In the data rows, 128 means zero.
A hidden rule labels the rows of this table. It goes by one to three of the table's principal directions, not those with the most spread.
[104 139 205 122 171 148 120 140 116 115 126 124 148 104 101 138 104  91
 152  98 128 157 121 120 105 134 103 160 112  94  96 139] drum
[104 117 116 108  92 116 153 123 149  83 149 160 108 100 179 148  98  96
 164 234  83 119 157 199 109 113  91 171 179 155 109 147] drum
[137 121  58 105  78 111 148 114 149 141 150 117 123 135 192 125 137 143
 112 182 110  70 186 170 143 114 126  98 157 137 128 137] mint
[122 128 123 119 120 118 119 126 121 144 151 123 134 138 169 110 131 101
 103 165  92  87 155 172 126  98 117 134 154 102  94 154] mint
[216 149 118 131 137 164  83 115 107 174  83  96 175 191  55  99 151 161
 109  67 171 155  39  20 164 122 209 109  87  99 196  75] pear
[158 132  86 123 108 119 146 113 146  86  79 115 149 145  57 127 164 168
 140 140 148 163  80  88 137 127 177  96 126 186 194  95] pear
[184 146  72 115  84 110 137 110 104 135 129 111 169 164 104 106 165 155
 122 145 143 122  81  99 154  82 182 128 109 172 221  98] pear
[125 143 117 123 144 129 113 138 128 111 127 129 119 106 119 128 134 144
 139  96 162 145 138 110 119 161 155 124 129 144 127 111] pear
[127 129 157 122 132 136 148 121 116 124 128 120 157 130 106 134 111 108
 144 146 120 146 108 123 124 107 111 148 117 119 142 130] mint
[102 125 112 126 128 126 106 133  99 199 214 131 106 121 247 100  88  97
  85 134 102  57 209 181 135 119 100 147 150  71  57 157] drum
[ 76 119 187 171 159  97 135 127 122 121 107 157 114 128  96 136 155 100
 124 118 103 131 113 173 100 125  66 135 127 111  99 176] drum
[145 144 122  87 100 146 100 126 115 163 188 122 148 126 212  99  96  93
 117 144  94  76 165 151 140  91 132 170 140  90  97 133] drum
[161 121 139 101  75 143 148 115 159  99 105 131 151 141 119 144 123 119
 155 177  89 129  90 127 140  83 120 150 122 149 164 122] pear
[ 68  91 176 132 126 111 132 155 150 129 162 123 100 123 203 111 130  82
  56 142  29  56 189 215 123  70  71 115 144 107  16 200] mint
[164 143 250  99 146 182  91 132  97 149 127  97 213 165  91  94  97  51
 114 107  62 139  44  88 138  32 131 198  85  54 111 136] pear
[135 126 209 157 176 134 129 130 116 125  62 107 166 161  21 136 164 116
 118  86 128 167  53  89 120 108 118 111  87  98 142 143] drum
[147 136 207 137 162 150 121 137 108 139  97 103 169 146  52 130 141 122
 124  47 143 161  62  66 133 106 132 133  61 105 155 122] pear
[101 101  54 105  68 117 155 121 166 134 185 145  81 104 255 133  88 128
 120 211  84  62 229 207 137 130  94 119 185 142  79 146] drum
[ 59 127 182 113 145 119 133 148 120 125 190 139 113  79 207 132  96  70
 128 136  85  87 207 208  99 114  59 168 142  97  39 181] pear
[122 148 154 111 138 157 103 122  89 167 191 148 138 107 185 118  54  82
 159 134 128 131 142 130 122 132 108 208 134  77 105 120] pear
[ 70  89 145 145 104  86 181 142 176  66 110 153  80 103 143 166 155 123
 127 179  75 107 161 213 107 111  59 108 145 183  98 181] pear
[ 83 116 142 124 137 127 109 143 130 170 187 133  93 107 237 118 100  92
  90 127  88  55 224 199 122 130  78 130 154  68  24 177] drum
[202 153  56 133 106 118 120 100 105 140  89 111 170 180  50 103 178 183
 128 117 181 159  46  52 156 123 213 104 109 166 244  72] mint
[129 146 148  93 110 126 123 135 124 125 159 124 146 109 174 131 131  98
 139 139 109  89 161 166 120  98 110 161 126 114 113 149] pear
[122 130 156 135 179 150 108 147 134 124  99 103 129 122  82 124 133 145
 111  54 158 157 124  78 125 164 156  90 109 112 100 115] mint
[154 142  80 134 119 125 116 108 132 127  98 133 134 144  86 118 150 166
 141 111 165 153  95  87 137 158 172 108 132 149 176  92] drum
[100 105 133 139 120 122 140 135 141 160 152 130  97 124 186 135 121 127
  98 113 106  81 180 164 135 126  83 106 123 108  85 159] pear
[140 132  61 119  81 106 149 103 126 128 145 131 140 139 140 111 137 147
 131 169 123 116 126 137 142 110 146 125 143 168 175 112] mint
[152 145 153 151 132 117 124 117  87 175 124 123 162 161  84 117 164 136
 117  61 151 126  72  92 142 101 127 136  67 115 189 126] pear
[123 108  84 148 118 114 143 134 135 135 135 134  89 128 147 133 132 164
 109 123 144 123 146 126 141 147 135  97 127 163 139 119] mint
[113 146 215 138 220 148 100 163  99 101 101 110 142 105  54 137 128 106
 139  63 168 190 100  86  96 157 144 141 104 100  97 126] pear
[126 138 168 127 145 148 113 125 129 114 112 143 136 119  99 135 108 109
 160 118 130 162  98 110 115 142 121 161 126 112 124 120] mint
[ 92 106 190 134 133 112 151 142 138 139 132 110 130 133 152 139 154  96
  87 122  72  72 164 187 121  79  61 106 110  94  73 195] drum
[138 139 137 141 150 140 124 116 134  82  70 140 143 129  26 134 129 146
 172 117 161 213  51  67 117 163 163 134 127 158 175  88] drum
[121 136 150 137 132 118 117 130  90 179 170 130 136 135 164 112 131 107
 104  94 121  90 139 145 133 101 103 151 103  94 121 150] mint
[118 131 153 124 113 126 156 118 108 161 162 121 152 126 145 132 115 117
 132 100 123 109 135 131 137  99  88 145  86 117 148 140] pear
[177 140 106 143 154 148  91 134 136 143  72 110 124 151  64 126 166 187
 119  42 198 158  90  41 145 182 196  75  98 126 165  84] drum
[159 113  68 139 105 126 136 125 174  91  67 132  98 140  83 146 159 194
 135 131 160 158 101  89 142 168 174  72 135 189 175  91] drum
[ 92 122  78 164 151 106 128 124 110 157 159 162  70 107 176 137 108 141
 134 148 167 124 183 161 113 195 105 123 167 119 105 133] drum
[109 146 210 149 202 139  94 146  97 142 114 124 137 119  84 130 136 103
 128  52 156 152 112 107 103 151 115 142 100  72  94 144] mint
[ 80  97 143 139 119 118 155 133 155 121 143 144  92 109 171 144 109 117
 119 146  88 105 172 179 122 128  70 119 140 131  78 162] pear
[143 159 178 112 159 143 111 131 110 105 103 114 174 123  61 126 140 113
 156  91 150 169  82  88 113 124 151 153 103 118 150 114] pear
[111 142 116 152 171 120 120 131 101 138 132 141 107 106 113 140 125 144
 150  98 192 158 141 114 110 192 131 127 131 123 134 115] mint
[ 86  94  85 151  92  96 168 116 136 145 170 166  75 120 215 146 102 117
 125 220  91  85 187 216 125 126  58 135 174 137 103 165] pear
[115 143 206 156 190 135  98 143  95 138 111 133 137 128  72 125 139 107
 128  53 150 162  84  98 110 139 121 150  92  92 117 136] drum
[ 94 114  81 127 101 112 142 119 159 103 144 168  79  99 188 146 102 124
 155 208 109 115 183 193 112 162  95 137 192 147  94 140] drum
[153 115  32 121  89 137 129 122 158 132 136 138  83 123 174 134 107 182
 135 150 159 125 159 108 151 176 167  98 154 167 150  85] pear
[163 149 118 104 136 139  97 138 102 141 145 101 155 139 137 102 133 121
 109 123 138 117 126 109 136 108 178 137 128 111 129 114] pear
[156 133 139 143 143 132 126 123 123 117  77 114 154 157  41 124 159 151
 126  95 150 171  57  70 135 124 163 108 100 144 179 105] drum
[143 126  85 122 123 139 121 121 128 134 135 124 125 135 141 115 106 139
 126 157 134 136 133 114 138 142 157 122 153 129 129 106] drum
[161 137  79 104  87 139 148 103 139  99 117 126 157 133  94 124 111 154
 165 160 141 169  84  83 144 124 172 138 130 181 200  77] mint
[203 167  91 100 121 154  89 125 112 124 109 106 169 145  75 103 144 166
 143  80 186 167  66  34 149 136 231 134 102 154 204  58] pear
[165 152 149 118 152 162  85 124 104 170 124 100 171 154  97  94 124 126
 111  60 146 138  90  61 146 122 173 131  98  81 136 101] drum
[116 123  83 158 137 100 147 112 104 146 134 137 117 140 124 126 133 140
 123 167 149 133 133 144 124 146 123 113 152 132 148 130] drum
[137 134 113 142 151 144 109 129 127 137 113 137 108 120 109 136 117 156
 145  88 179 161 122  85 128 187 151 118 125 125 138  98] mint
[100 127 156 126 166 153 108 151 132 136 148 122 106  95 148 127  95 130
 122  56 147 137 166 106 125 168 129 122 114 108  74 121] pear
[196 157  55 100 100 148 102 110 110 160 139 108 160 150 127 100 125 167
 133 108 176 133 105  60 161 136 209 126 118 137 196  66] drum
[159 136 148 129 121 134 139 108 155  87  44 122 166 153  19 144 169 147
 160 121 138 176  48  82 126 126 144 109 108 148 190 110] drum
[120 151 237 155 217 136  99 147  71 146 107 113 165 136  51 128 147  86
 125  60 153 163  79 101 100 123 114 154  85  61 113 151] mint
[113 122 135  86  70 120 146 122 147 121 174 127 144 118 208 120 115  85
 121 185  49  63 173 201 131  59  87 158 144 127  95 164] mint
[121 123 148 113 129 140 134 146 143 105 130 117 124 107 129 135 120 133
 130  97 127 136 137 114 130 127 133 125 108 149 117 122] pear
[165 156 108 105 130 156  83 122 131 128 114 118 151 134 101 100 126 145
 136  85 154 151  99  67 139 149 195 130 127 124 143  83] mint
[120 123 185 133 140 123 136 146 112 138 137 108 146 135 120 125 147 111
  98  85 108 110 119 130 131  82 107 129  82 119 120 154] pear
[131 115 119  91 101 152 123 140 166 121 145 110 121 117 183 123 105 127
 110 134  93  95 173 137 143 114 137 113 138 127  83 128] drum
[119  87  97 184 133 107 151 124 172 117  54 134  81 158  71 145 176 186
  95 116 136 143 107 115 138 165 126  38 132 160 138 132] mint
[181 157  95  95  97 146 102 100 123 154 127 114 175 154 126 103 131 132
 139 132 134 116 106  97 147 114 169 138 130 104 166  99] drum
[157 158 163 112 165 160  85 139 104 118 114 108 168 130  67 104 124 124
 137  65 158 178  72  54 128 131 189 153 101 119 144  89] mint
[149 128 123 130 112 113 145 124 106 159 139 106 153 156 129 121 155 133
 101 121 125  98 118 128 146  84 126 117  97 126 164 138] mint
[140 122  87 132 102 125 136 117 146 128 118 138 112 134 131 133 131 156
 134 138 138 128 126 120 140 144 138 112 135 151 153 112] mint
[165 128  50 155 132 114 142 109 138  95  54 124 127 157  28 134 170 197
 143 148 191 193  67  67 134 176 196  70 143 187 212  77] mint
[ 51  97 174 136 147 128 131 157 126 167 210 144  70  87 255 136  70  75
  92 134  73  60 240 220 114 126  37 148 147  71   0 193] mint
[150 107 104 135 136 156 118 135 161 114  86 114 110 144  95 125 118 166
 110 114 138 162 105  72 147 157 176  81 134 144 124  94] mint
[161 150 166 101 118 157 117 118 134 105  97 113 186 140  58 114 130 125
 153  88 123 168  53  64 138  99 163 151  91 137 172  95] mint
Here are more rows. What is the label of each one?
[156 148 174 119 163 153  89 144 113 126 104 103 161 140  77 111 144 122
 118  69 143 152  84  75 129 118 171 133  98 106 128 113]: mint
[ 80  91 102 114  78 120 173 123 169 127 178 148  84  98 240 150  78 109
 130 210  68  73 220 216 128 120  55 130 171 133  69 165]: pear
[144 137  33 135 113 115 128 109 138  97 109 151 105 121 101 127 130 178
 163 165 180 174 114 101 127 189 185 113 170 188 181  76]: mint
[ 91 122  68 135 126 107 132 122 118 148 180 152  84 104 212 126  97 122
 128 189 131  99 207 190 116 165 106 133 188 119  86 142]: mint
[155 140 160 144 164 148 106 130  96 163 111 101 162 158  67 105 137 139
 105  45 158 156  71  53 145 122 163 118  77 103 155 105]: mint
[117 131 124 114 104 119 125 123  98 208 209 119 134 133 240 107 112  95
  89 127  95  35 200 185 142  86  83 146 122  68  89 167]: drum
[119 110  93 141 106  97 160 122 131 108 127 134 117 138 131 129 144 134
 117 189 108 122 128 162 128 107 122 116 150 168 146 139]: mint
[ 72 120 146 124 136 104 137 142 127 137 176 134 102  96 212 137 123  89
 112 155  94  67 220 221 104 122  64 133 156  95  48 187]: pear
[129 120  45 143 120 105 124 128 106 162 171 130  94 136 187 105 126 152
  90 156 143  99 170 147 142 142 155 107 160 142 124 121]: mint
[140 139 227 160 181 141 107 132  99 149  79 114 169 161  27 123 161 114
 115  35 138 163  40  70 126 107 121 132  61  85 149 136]: mint
[117 132  79 127 118 109 133 119 104 148 175 141 116 121 184 119 111 119
 129 183 130 106 169 169 124 133 122 145 165 125 122 133]: mint
[161 130 103 108 113 149 103 122 120 176 151  96 156 162 158  85 117 127
  81 117 107  94 132 104 160  94 167 115 126  95 116 115]: drum
[ 91 143 146 119 148 113 131 137  99 126 176 138 124  90 173 134 109  91
 147 149 131 114 178 179 100 133  95 168 145 113  95 153]: pear
[113 116  83 142 113 109 154 114 138 110 124 150 102 120 130 141 121 145
 147 176 136 143 136 146 122 153 119 120 157 163 145 122]: drum
[155 153 187 103 122 161 106 115 108 146 137 131 178 136 119 121  99  84
 160 121 111 138  83 107 129  93 118 196 105  82 142 122]: pear
[112 144 231 125 174 152  90 148  86 194 171 108 157 127 159 109 112  74
  96  34 111  90 145 127 126  97  89 162  76  32  66 165]: mint
[128 146 103 128 135 109 130 124  75 155 178 126 141 126 156 112 121 116
 125 150 148 117 144 144 125 117 134 156 133 123 147 128]: pear
[174 163 153  93 115 141 109 115  89 169 149  95 204 157 125 100 139  99
 122 108 121 100 100 107 143  66 146 161  93  84 161 126]: mint
[131 134 140 145 123 106 152 110 121  90  90 155 139 133  67 154 149 119
 176 181 135 169  72 139 107 124 108 157 134 155 186 131]: drum
[ 91 129 179 155 201 131 102 155  92 152 146 120 115 115 123 115 118 109
  97  65 145 139 144 122 112 150 121 128 116  87  70 145]: mint
[ 95 146 255 152 228 159  89 155  80 157 129 118 149 113  80 126 106  80
 125  18 148 166 103  91 102 144  98 163  77  44  72 147]: mint
[134 168  85  83  85 120 117 104 105 131 192 153 151 100 193 112  99 101
 179 180 129 107 157 164 118 121 132 201 161 132 148 114]: pear
[102 112 169 163 160 122 122 136 142 100  85 157  96 125  90 149 136 116
 138 142 119 159 104 145 104 153 100 130 146 123 100 148]: drum
[190 131  33 135  83 111 150  98 141 110  73 124 142 170  58 130 177 198
 143 159 172 159  64  76 154 137 193  85 129 198 245  76]: drum
[129 114 123 150 155 131 125 143 143 106  87 120 107 134  79 133 144 160
 112 103 150 163 107  92 130 158 159  85 125 152 128 113]: drum
[121 142 202 145 154 123 154 122 118  84  76 144 156 117  25 168 145 117
 192 112 156 196  54 103 100 134  96 162  89 145 186 128]: pear
[186 120  49  84  50 142 143  99 179  97  98 109 155 162 128 116 129 152
 133 220  91 119 108 117 158  94 179 102 167 166 170  95]: drum
[126 140 152 153 169 117 119 129 101 132 104 129 138 137  77 131 153 124
 133 112 156 152  98 117 112 142 128 129 121 109 141 134]: mint
[157 141  15  97  68 113 149 101 150  92 130 137 130 119 139 127 131 171
 168 198 155 137 139 126 136 150 178 120 170 199 194  82]: pear
[134 152 139  82 115 150  89 140 126 158 183 121 134 102 216 115 106 103
 126  94 119  71 192 148 131 123 126 159 125  82  78 135]: pear
[121  96  93 180 175 113 124 139 160  94  40 111  93 160  33 119 183 186
  75 111 147 172  96  90 129 175 182  22 153 161 114 116]: mint
[177 141 110 127 146 152 129 117 162  45  15 119 152 138   0 151 152 182
 188 127 192 245  26  26 122 183 209  96 129 187 211  58]: drum
[ 90 123 104 104 122 134 123 135 127 128 198 140 103  89 223 113  64  99
 128 174  99 105 203 176 120 136 117 160 177 122  60 134]: mint
[120 136 207 176 215 130 104 148  68 177 114 104 148 152  57 115 153 121
  87  18 167 153  83  77 123 131 128 117  66  74 123 140]: drum
[107  93   7 132  55  95 153 109 176 136 164 169  49 120 253 138 112 151
 119 244  93  59 223 223 137 154  96 100 213 158  96 146]: drum
[138 126 140 109  92 143 143 113 136 140 144 136 143 129 159 140  98 108
 152 161 101 114 127 141 136 103  95 160 125 114 139 132]: pear
